One vector is turned by the same rotation once a step. Each row is the vector after some number of steps, and that number follows the row.
The counts run from 0 to 311.
[ 1.30 -1.97 -1.13 -2.28 -0.24 -1.31 -0.55  0.58  2.09 -0.65  0.17  1.04
 -0.55  0.08  1.21  1.92  2.38  1.16  1.93  0.82 -1.08  0.43  0.27  1.69
  0.16  0.91 -1.38 -0.78  0.42  0.11  3.90 -0.72 -0.02 -0.66  1.87 -2.23
 -1.81  2.55  0.84 -0.56  0.89 -2.98 -1.26 -2.73 -1.38 -1.37 -0.04  1.83
  0.36  0.93 -0.90 -1.08  0.32 -0.50  1.24  3.94  0.45 -2.09 -2.17 -0.31
 -0.04  0.85  0.39  0.99 -1.98 -0.32 -0.28  1.14 -1.13 -0.14 -0.07  0.37
 -0.58  0.36 -1.68  2.31 -2.51 -1.08  0.61 -1.76  1.70]
19
[ 0.26 -0.19  0.80  0.42 -0.68  2.39 -0.46 -1.80 -0.32  1.92  0.03  0.01
  1.60  0.90 -0.05 -3.58  0.61  0.85  1.63 -2.79  3.08  1.35 -1.91 -0.71
 -0.22  0.30  1.67  0.16 -1.98  1.74 -2.84  0.76 -0.96 -0.39 -2.12  0.90
  2.01 -0.06 -0.07  0.42 -2.53  3.20  2.55  0.49  1.72  1.81 -0.52 -3.40
 -1.71 -0.28 -0.59  0.85 -2.16 -2.10 -0.63 -1.57 -0.05  0.68  1.82  0.82
  0.19 -0.54 -1.02  0.38  1.03 -0.81 -1.27 -1.94  0.82  0.64 -0.27  0.37
 -0.14 -1.60  1.78 -1.07  1.39 -1.48 -0.37 -0.19 -1.68]
109
[-1.14 -0.77  1.34 -0.12  1.07 -2.76  2.09 -0.86  0.79  2.08 -0.99 -1.12
 -1.25 -2.17 -1.54  0.58 -2.57  1.33  0.74  0.98 -0.17 -1.32  0.46  0.62
 -1.44 -1.62  1.48  1.83  2.32 -0.75  0.06 -0.54 -1.47 -0.25 -1.06 -0.20
 -0.77 -2.71 -0.73 -0.92  1.31 -0.58 -1.38 -0.02 -2.50 -0.04  2.50 -2.06
 -1.10  0.12  2.05 -1.36  1.91  1.47  2.54 -3.58  1.93 -0.79  0.27 -2.05
 -2.05  0.23  0.33 -1.78 -0.81 -1.30  1.25  0.01 -1.57 -1.19  0.74  2.47
 -1.31 -2.17 -1.19 -1.28  2.57 -0.09  0.71 -1.98  2.02]
234
[ 0.57 -1.33 -1.24 -3.00  2.86 -0.07 -0.98  1.68 -0.40 -0.62 -1.96 -0.38
 -0.37  1.71 -0.02 -2.14  0.95  2.08  2.02  0.63  1.76  3.18 -0.50  0.82
 -1.10  0.95  0.04 -0.11 -0.29 -0.03  0.61 -1.63 -0.45 -0.35 -1.83 -0.08
 -2.24  1.45  1.00  0.73  0.95 -1.48  0.22 -1.44  0.24 -0.30  0.94 -0.67
  1.25  2.28  0.59 -0.94 -0.64  1.91  1.24  0.01 -0.80 -0.62 -1.03 -1.51
  0.02 -0.71 -0.41 -1.14  1.04 -1.19 -0.83 -2.25 -1.12 -0.91  4.25 -0.53
  0.58  1.53 -4.13 -1.29 -1.69 -1.71 -1.00 -0.19 -0.57]
38
[ 1.46 -2.28 -1.32 -2.96 -0.93  0.86  0.64  1.73  0.88  0.76 -2.34 -0.17
 -0.79 -0.26  0.55  1.27  4.45  0.81  2.97  1.86 -1.70  0.61 -0.44  2.09
  0.35  1.28 -0.72  0.21 -1.79 -1.61  2.42 -0.80  0.22 -1.96  1.21 -0.77
 -0.45  2.11  0.36  0.18 -1.00 -0.84  0.13 -3.31 -0.33  0.36 -0.07  1.82
  0.93  1.07 -0.02 -0.76  0.58  0.93 -0.24  2.44 -0.51 -0.91 -0.16 -1.03
  1.63 -0.14  0.36  1.01 -1.24 -0.32 -0.42  0.25  0.07  0.36  2.37  1.22
 -0.93  0.90 -2.16  1.91 -1.79 -1.44 -0.02 -1.00  2.84]
21
[ 1.95 -2.10 -0.67 -5.05 -0.58  1.15  0.82  2.50  0.85 -1.12 -1.15 -0.33
  0.27  0.94  0.26 -0.21  1.79  2.35  0.35 -0.90  1.63  0.37 -1.32 -1.35
 -0.95 -0.64  2.10 -0.04 -0.11 -1.80  0.51 -0.31 -0.68 -2.99 -1.97  1.03
 -1.94 -0.96  0.83  0.02  1.45 -2.36  1.27 -1.63 -0.89  0.26 -0.23  1.00
  0.89  1.93  1.65 -1.42 -0.20  0.72  0.45  0.06  1.21 -0.49 -1.79 -0.36
  1.22 -0.46  1.89  3.12 -0.89 -0.73 -1.71 -1.73 -1.20 -1.04  2.56  1.21
 -0.83  0.24 -2.11 -2.36 -0.84 -1.77 -0.76  0.07  0.10]
3
[-0.13  0.59  0.22  0.01  0.48 -0.96  1.80 -1.01 -0.62  1.78 -1.27 -1.72
  1.29 -0.93  4.89 -1.07  0.68  1.02  2.46  3.43  0.45  0.15 -0.67 -1.45
 -1.53 -1.20  1.72 -1.24 -2.25  0.51  0.31 -0.78 -0.21 -0.04 -1.83  1.22
 -0.24  0.27  0.26  2.23 -2.61  2.52  1.17 -2.44 -1.37 -0.28  0.93 -1.98
 -1.85 -1.87 -2.03 -0.85  0.71 -0.94  1.31  0.30 -0.13 -0.94 -0.48 -1.86
 -1.18 -0.59 -0.45  0.65 -1.43 -1.66 -1.77 -1.12  0.93 -0.26  0.06 -0.10
  1.25 -0.88 -0.41  0.96  0.57 -1.04 -0.07 -2.91  1.51]
254
[-0.73 -0.87 -1.92 -1.02  2.48 -3.40 -0.71  2.09 -0.34 -1.26 -0.67  0.62
 -0.64  2.05 -1.39  0.94 -1.36  0.97 -0.93 -2.01  0.73  1.12  1.06 -1.22
 -0.83 -1.39 -1.01 -0.74  3.15  0.52  0.33 -0.39 -0.71 -0.21 -1.17 -0.22
 -3.67 -1.16  0.81  1.74  1.23 -3.45 -2.60  1.61 -1.41 -0.39  1.27 -0.07
  1.84 -0.99  2.45 -0.34 -2.01  0.95  1.00 -0.35  1.85  0.64 -1.97  2.37
  0.45  2.76 -1.11 -1.27  0.77  1.14  0.15 -0.13 -0.43 -1.90 -1.34 -0.10
  0.52  0.22 -1.21 -1.53 -0.71 -0.32  0.05  1.71 -0.50]
191
[-1.12 -0.59  1.19  1.71  0.46  0.38  0.24 -2.96 -0.38  2.39  1.24  0.23
 -0.04 -1.55 -2.94 -0.79 -0.54 -0.17  2.21 -0.09  1.03 -0.02  0.51  2.78
  0.67  0.43  0.47  0.72  1.07  1.31 -0.70 -0.17  1.14  0.44  1.77 -0.35
  3.29 -0.69 -0.80 -2.15  1.94  3.13 -0.72 -1.79  1.54  1.26  1.29 -1.71
 -0.42  2.35  0.94 -0.31  1.22 -1.25 -0.71 -1.80  0.55  0.34  1.91 -0.23
 -2.73 -0.54 -0.16 -1.42  1.13 -0.38  2.80  0.01 -0.99  0.86  1.08  1.89
 -3.83 -0.31  1.00  0.76  2.29 -0.49  0.61 -1.01  0.35]
88
[-0.04  0.22 -1.60  0.19  2.19  0.15 -0.07 -0.77 -2.14  1.47 -1.11 -0.21
  1.97  0.88  1.32 -3.98  0.37  1.50  3.65  1.12  3.02  3.00  0.05  1.87
  0.23  0.42 -1.61 -0.85 -1.85  1.95 -0.92 -1.97  0.56  0.62 -0.64 -0.30
 -0.57  1.07  1.14  1.64 -0.20  2.50  0.21 -0.97  2.08  0.83  1.19 -2.63
 -0.77  0.19 -1.21 -0.47 -0.19  0.81  0.91 -1.08 -1.90  2.00  1.49 -0.55
 -0.02  0.48 -2.10 -2.28  2.01 -1.39 -0.12 -1.73  0.42 -0.35  3.38 -1.45
  0.48  0.76 -1.62 -0.07 -0.87 -1.84 -0.74 -0.77 -1.13]
69
[-0.29  0.72  1.36  3.08  0.96 -0.12 -0.40 -3.35 -0.58  1.56  2.83  0.81
  2.20 -1.46  0.03 -1.11 -0.53  0.16  2.30  0.87  2.50  0.23  0.62  1.35
 -0.16  0.49 -0.11 -1.71  1.74  3.09  1.72  1.42  0.33  0.89  1.40 -0.80
  1.37 -0.19 -0.62 -0.81  2.09  2.28 -1.08 -1.46  1.57 -0.32 -0.28 -1.08
 -0.50  1.65 -1.98  0.33 -1.01 -3.12  0.27  0.66  0.53  0.48 -0.70  1.50
 -4.50  0.72 -0.58 -1.92  0.19 -0.53  2.05 -0.64 -1.19  0.41  0.53  0.75
 -3.28 -1.34  0.60  1.78  1.71 -1.62  0.53 -0.60 -0.38]
90
[-0.82 -0.88 -0.23 -1.14  2.15 -1.68 -0.50 -0.07  0.96 -0.56 -0.06  0.81
 -1.06  1.36 -1.80  0.40 -1.16  1.04  1.64  0.42  0.69  1.85  1.16  2.08
 -0.23  0.41 -0.48  0.51  1.94 -0.15  2.37 -3.10 -0.45  1.28  0.41 -1.40
 -1.03  1.78 -0.12 -0.41  3.79 -2.50 -2.32 -0.54 -0.44 -1.35  1.72  0.89
  1.66  4.03  0.21 -0.49  1.09  0.51  2.38 -0.42  0.75 -1.40 -1.23 -0.56
 -2.47 -0.63  0.12 -1.55  2.02 -0.57  1.24 -0.10 -2.50 -1.39  2.47 -0.25
 -0.67  0.51 -2.87 -0.37 -0.77 -0.15  0.82 -1.47 -0.73]
45
[ 0.42 -1.60 -2.74  0.86 -1.54 -0.13 -2.03 -0.82  1.04 -0.25  0.44  1.80
 -0.74  4.10  0.73  0.97 -0.27 -0.43  0.13 -3.20 -0.90  0.61 -1.31 -1.42
  0.80  0.36 -0.24  0.93  0.04  0.49 -0.46 -0.61 -1.80 -0.25 -0.11 -0.21
  0.93  0.86  0.81  1.29 -3.10  0.01  1.08  0.60 -1.10  0.44 -0.50 -0.73
 -0.92 -0.93 -0.70  0.92 -1.99 -2.35 -0.18  1.08  1.85 -1.49  0.29  2.29
  0.94  1.37 -1.79  3.66  0.40  1.67 -1.01  0.29  1.95  0.10 -4.59 -0.70
  1.21 -2.59  1.80  0.54 -1.28  1.05  1.67 -0.81 -0.21]
142
[ 0.89  0.16 -2.12 -3.30  0.04  0.96  1.89  0.27  1.01 -1.58 -0.26  1.54
 -0.45  2.26 -2.50 -0.54  0.69 -0.07  1.68 -2.03  1.97  0.36 -0.28  0.35
  0.62 -1.23  1.19  0.19  0.56 -0.70 -1.41 -1.80  0.30 -2.27 -0.80  1.57
  1.08 -1.22  0.73  1.08  2.06  1.37  1.92 -0.20  1.56  3.21 -0.62  0.34
  0.31  3.59  1.25 -0.87  2.37  0.51 -0.56 -1.81  1.02 -0.49  0.37  0.41
  0.02 -1.32 -0.16  4.02  2.07  0.13 -0.96 -1.64 -0.16  0.62  1.44 -0.28
 -1.46  0.20  0.68 -1.80 -0.47  0.84 -0.45 -0.90 -1.41]
304
[ 0.61  0.47 -0.36  3.06 -1.39 -0.24 -1.11 -3.23  0.05  1.35  1.42  0.64
  1.53  0.34  1.86 -2.10 -1.15  0.72  2.30 -1.24  2.07  0.42 -0.87  0.35
 -0.09 -0.41 -0.31 -1.01 -1.17  3.24 -0.56 -0.25  0.04  1.09 -0.22 -0.93
  0.63  0.29  0.36  0.71 -1.16  3.34  0.45 -0.42  0.71  0.28 -0.59 -2.79
 -2.77 -1.00 -2.30  0.54 -1.21 -3.46  0.55  0.92  0.09  0.54 -0.11  1.40
 -1.76  1.65 -2.24  0.20  0.75 -0.71 -0.63 -0.33  0.80  1.12 -3.27 -0.07
 -0.61 -2.16  1.87  0.82  0.62 -0.25  0.68 -1.75 -1.63]
103
[-1.71 -0.06 -0.01  1.04  1.57  0.50  0.73 -1.97 -1.27  1.86  0.03 -0.18
  0.03  0.37 -3.04 -2.54 -1.88  0.73  2.58 -1.21  3.55  1.71  0.12  1.82
  0.59 -0.66  0.03  1.24  1.02  1.55 -2.05 -1.38  0.25  0.74 -0.64  0.60
  1.95 -0.53 -0.41 -1.03  1.90  1.97 -0.45  0.02  1.10  1.79  1.69 -2.61
 -0.45  2.36  1.55 -1.29  0.74  0.71  1.10 -4.21 -0.49  1.15  2.88 -0.51
 -2.21 -0.59 -0.33 -2.16  2.43 -0.80  1.38 -0.64 -1.10  0.23  2.72  0.02
 -2.34 -0.21 -1.13 -1.30  1.42 -0.38 -0.28 -0.77 -1.02]
79
[-0.23 -1.39  1.14  1.46 -1.50  0.94 -1.62 -2.13  1.53  1.29  2.13  1.58
 -0.74 -0.24 -2.19  0.86 -0.88 -0.18 -0.51 -3.59 -0.57 -0.22 -0.65  0.11
 -0.50  0.05  1.39  0.89  2.57  0.51  0.03  0.84 -1.32 -0.08  0.71  1.06
  3.49 -0.85 -0.70 -1.75  0.51  0.72  0.81  0.23  0.42  0.75 -0.96 -0.18
 -0.02  1.59  0.80  1.25 -0.89 -2.78 -0.63 -1.33  2.54 -1.36  0.06  2.73
 -2.35 -0.21  1.34  2.40  0.50  2.02  1.14  0.13 -0.34  0.47 -2.51  1.90
 -3.00 -3.05  2.02  0.35  1.66  0.97  1.61 -0.39  0.81]
124
[-0.34 -0.46  0.44 -0.05  2.18 -1.68 -1.11 -0.49  0.44  0.08  0.53  1.33
  0.37  0.16 -0.39  0.28  0.07  0.23  2.25  2.34  0.95  1.78  1.20  1.89
 -0.33  0.84 -1.08 -0.64  1.97  1.27  3.76 -0.75 -0.34  1.18  1.35 -0.78
 -1.05  1.70  0.25 -0.85  3.15 -1.55 -2.41 -1.60  0.50 -2.09  1.59  1.76
  1.38  3.55 -0.82 -0.29  0.54  0.25  2.01  1.51  0.10 -0.58 -2.02 -0.05
 -3.10  0.24 -0.40 -2.72  1.28 -0.55  2.06 -0.29 -2.13 -0.79  2.70 -0.16
 -1.85  0.51 -2.32  2.14 -0.64 -1.17  1.42 -0.43  0.37]
50
[ 1.23 -1.64 -1.87 -2.56 -0.08  0.82 -0.66  1.52  0.88 -0.02 -1.32 -0.09
  0.17 -0.28  2.44  0.91  3.61  1.23  2.73  2.19 -0.03  0.83 -0.16  1.01
 -0.23  1.25 -0.87 -0.79 -1.52 -0.27  3.47 -0.07 -0.45 -1.32  1.05 -0.84
 -1.73  2.85  0.84  0.35 -0.37 -2.06  0.03 -3.20 -0.87 -0.99 -0.17  1.97
  1.07  1.39 -1.11 -0.41 -0.77 -0.32 -0.01  3.94 -0.34 -1.00 -2.13 -0.42
  0.74  1.47  0.07  0.75 -1.95 -1.05 -0.74 -0.47 -0.29 -0.72  1.76  0.32
  0.02  1.18 -2.96  1.64 -1.99 -1.54 -0.20 -0.53  1.54]
20
[-0.35 -1.00 -0.16 -0.17  2.49 -2.26  0.32  1.97 -0.72  0.79 -0.32 -0.45
  0.75 -2.20  0.21  0.49  1.79  1.10  0.16  1.37  0.23  0.47  1.58 -1.10
 -1.44  0.28 -0.71 -0.70  3.02  0.03  1.21  2.21  0.62 -1.44 -0.66  0.63
 -1.88 -1.26  1.00  0.29 -0.37 -2.26 -2.71 -0.49 -0.89 -1.11  1.51  1.46
  2.55 -0.71  2.19 -1.04 -2.44  1.08  0.04  0.99  0.72  1.34 -1.81  1.18
 -0.62  2.47 -0.07 -3.02 -1.37 -0.28  1.72 -0.95  0.27 -1.58  1.67  1.96
 -1.38  0.54 -1.94  0.48  0.44 -2.10 -0.35  2.50  1.34]
201
[-0.16 -1.46 -3.61  0.89  0.29 -2.38 -1.33  0.69  0.24 -0.10  0.08  1.54
 -1.52  2.37  0.31  2.92  1.51 -1.23 -0.01 -0.58 -2.63  0.29  0.98 -0.03
  0.79  0.39 -3.27 -0.47  1.65  0.29  1.41 -0.25 -0.26 -1.37  2.03 -0.47
 -0.73  0.75  0.74  1.18 -1.47 -1.19 -1.79  0.23 -1.40 -0.24  1.22  2.16
  1.52 -1.15 -0.03  0.17 -1.46 -0.34 -0.79  2.85  1.42 -0.24 -1.42  2.38
  1.56  2.73 -1.30  0.21 -0.67  2.14  1.06  2.08  1.81  0.32 -3.45  0.58
  0.09 -0.06  0.16  2.01 -2.34  1.00  1.10  0.96  1.29]
173
[-0.02 -1.97 -3.41 -1.22  0.71 -0.90 -0.13  2.42 -0.47  0.63 -2.16 -0.31
 -1.57  2.30 -0.40  0.60  2.95  0.09  0.83 -0.80 -0.81  1.49 -0.44 -0.80
  0.49  0.41 -1.65  0.33 -0.92 -0.80 -1.32 -0.68  0.25 -2.56 -0.52  0.54
 -1.09  0.76  2.01  2.38 -3.13 -0.53  0.53 -0.41 -0.20  1.48  1.69 -0.50
  1.58 -2.26  2.48 -0.70 -1.99  1.58 -1.47  0.51 -0.25  0.70  1.45  1.72
  3.95  2.44 -1.86 -0.03 -0.07  1.94  0.16  0.21  3.04 -0.02 -0.45  0.74
  0.73  0.80 -1.07 -0.23 -2.66 -0.23 -0.40  1.45  0.57]
180
[-0.70 -0.17  1.33  1.29  0.80  1.10  0.74 -2.46 -1.27  2.85  1.46 -0.50
  1.50 -2.36 -1.28 -2.14  0.63  0.30  2.54  0.67  2.38  0.50  0.31  1.39
 -0.68  0.34  0.72 -0.28  0.95  1.38 -0.90  1.11  0.33 -0.18  0.21  1.35
  2.95 -0.37  0.28 -1.60  1.50  3.13 -0.70 -1.62  2.06  1.30  0.64 -0.89
  0.56  1.71  0.78 -0.84 -0.41 -1.10  0.09 -2.17 -0.32  1.06  0.75  0.55
 -2.83 -0.79 -0.23 -2.24  0.83 -0.44  2.14 -1.16 -0.27 -0.01  2.97  2.38
 -4.02 -0.54  0.32  0.76  1.70 -2.07  0.03 -0.17  0.53]
87
[ 0.97 -1.14 -1.45  0.58 -2.20  1.68 -2.51 -0.38  0.15  0.83  1.02  1.32
  1.32  1.95  2.27 -0.06  1.79  1.24  0.64 -1.58 -0.52  1.04 -1.45 -2.03
  0.35  1.02  0.32 -0.65 -1.61  1.10 -0.24  1.31 -1.31 -0.99  0.10  0.92
  1.64  1.28  1.69  1.57 -2.89  1.12  1.30 -0.71  0.76 -0.02 -1.49  0.22
  0.02 -1.37 -1.61  1.07 -2.91 -2.45 -2.00  2.08  1.29 -1.31 -0.83  2.39
  1.17  0.99 -1.52  2.32 -0.45  1.19 -1.34 -1.00  2.58 -0.01 -3.88 -0.02
  0.61 -1.39  1.34  1.76 -1.30  0.00  0.71  0.30 -0.60]
139
[ 0.88 -0.76 -1.34 -0.53  1.39 -2.20  1.51  0.59 -0.88  1.20 -2.49 -1.70
  1.36 -1.20  2.34 -0.87  1.38  1.34  1.63  1.69  0.24  0.36 -0.43 -0.56
 -0.40 -1.51 -0.52 -0.64 -0.96 -0.45 -0.94  0.07  0.22 -0.65 -1.91 -1.15
 -3.41 -0.82  0.79  2.08 -2.45  0.17 -0.33 -0.80 -0.95 -0.22  2.30 -2.98
 -0.79 -3.44  1.03 -1.67 -1.89  1.09  1.21 -0.27 -0.46  1.55  1.19 -1.59
  1.66  2.70 -1.31 -3.25 -1.26 -1.86 -0.93 -1.06  0.93 -0.95  1.51  0.91
  1.83  0.37 -1.44 -0.56  0.47 -1.86 -0.75 -0.98  1.12]
219
[-0.55  0.10  1.49 -0.97  1.76 -1.29  1.81  0.45 -0.23  1.58 -0.99 -2.00
  0.67 -2.57  1.52 -1.11 -0.26  2.32  0.12  1.58  0.98  0.01  0.35 -1.58
 -2.42 -1.18  2.74 -0.62  1.60  0.11  0.47  1.24 -0.55 -0.58 -2.51  0.57
 -2.52 -2.39 -0.43  0.20  0.25 -0.87 -1.59 -1.17 -1.43 -1.12  1.82 -2.51
  0.69 -0.86  1.50 -1.02 -0.71  0.85  1.58 -1.99  1.16  0.95 -0.73 -1.71
 -1.90  0.12  0.82 -2.23 -0.32 -2.44  0.61 -2.47 -0.73 -1.71  2.13  1.33
 -0.14 -0.68 -1.84 -1.97  1.51 -2.04 -0.99 -0.22  0.70]
232
[-0.17 -0.26 -0.38  0.18  1.46 -1.03 -0.34 -1.11 -0.91  0.86  0.45  0.52
  1.70 -0.33  1.08 -0.45  1.97  0.73  3.66  3.34  1.18  1.87  0.82  1.63
 -0.18  0.89 -1.78 -1.10  0.10  1.53  3.03 -0.52  0.65  0.67  1.11 -0.79
 -0.53  2.90  0.72 -0.02  1.91 -0.25 -1.81 -2.86  1.00 -0.98  1.30  0.89
  1.16  2.28 -2.13 -0.23 -0.55 -0.19  1.18  2.56 -0.98  0.20 -1.73 -0.12
 -2.91  0.42 -1.51 -3.29  0.83 -1.00  1.84 -0.44 -1.02 -0.52  2.86  0.01
 -1.19  1.36 -2.33  2.74 -1.33 -1.88  0.78  0.07  1.68]
55
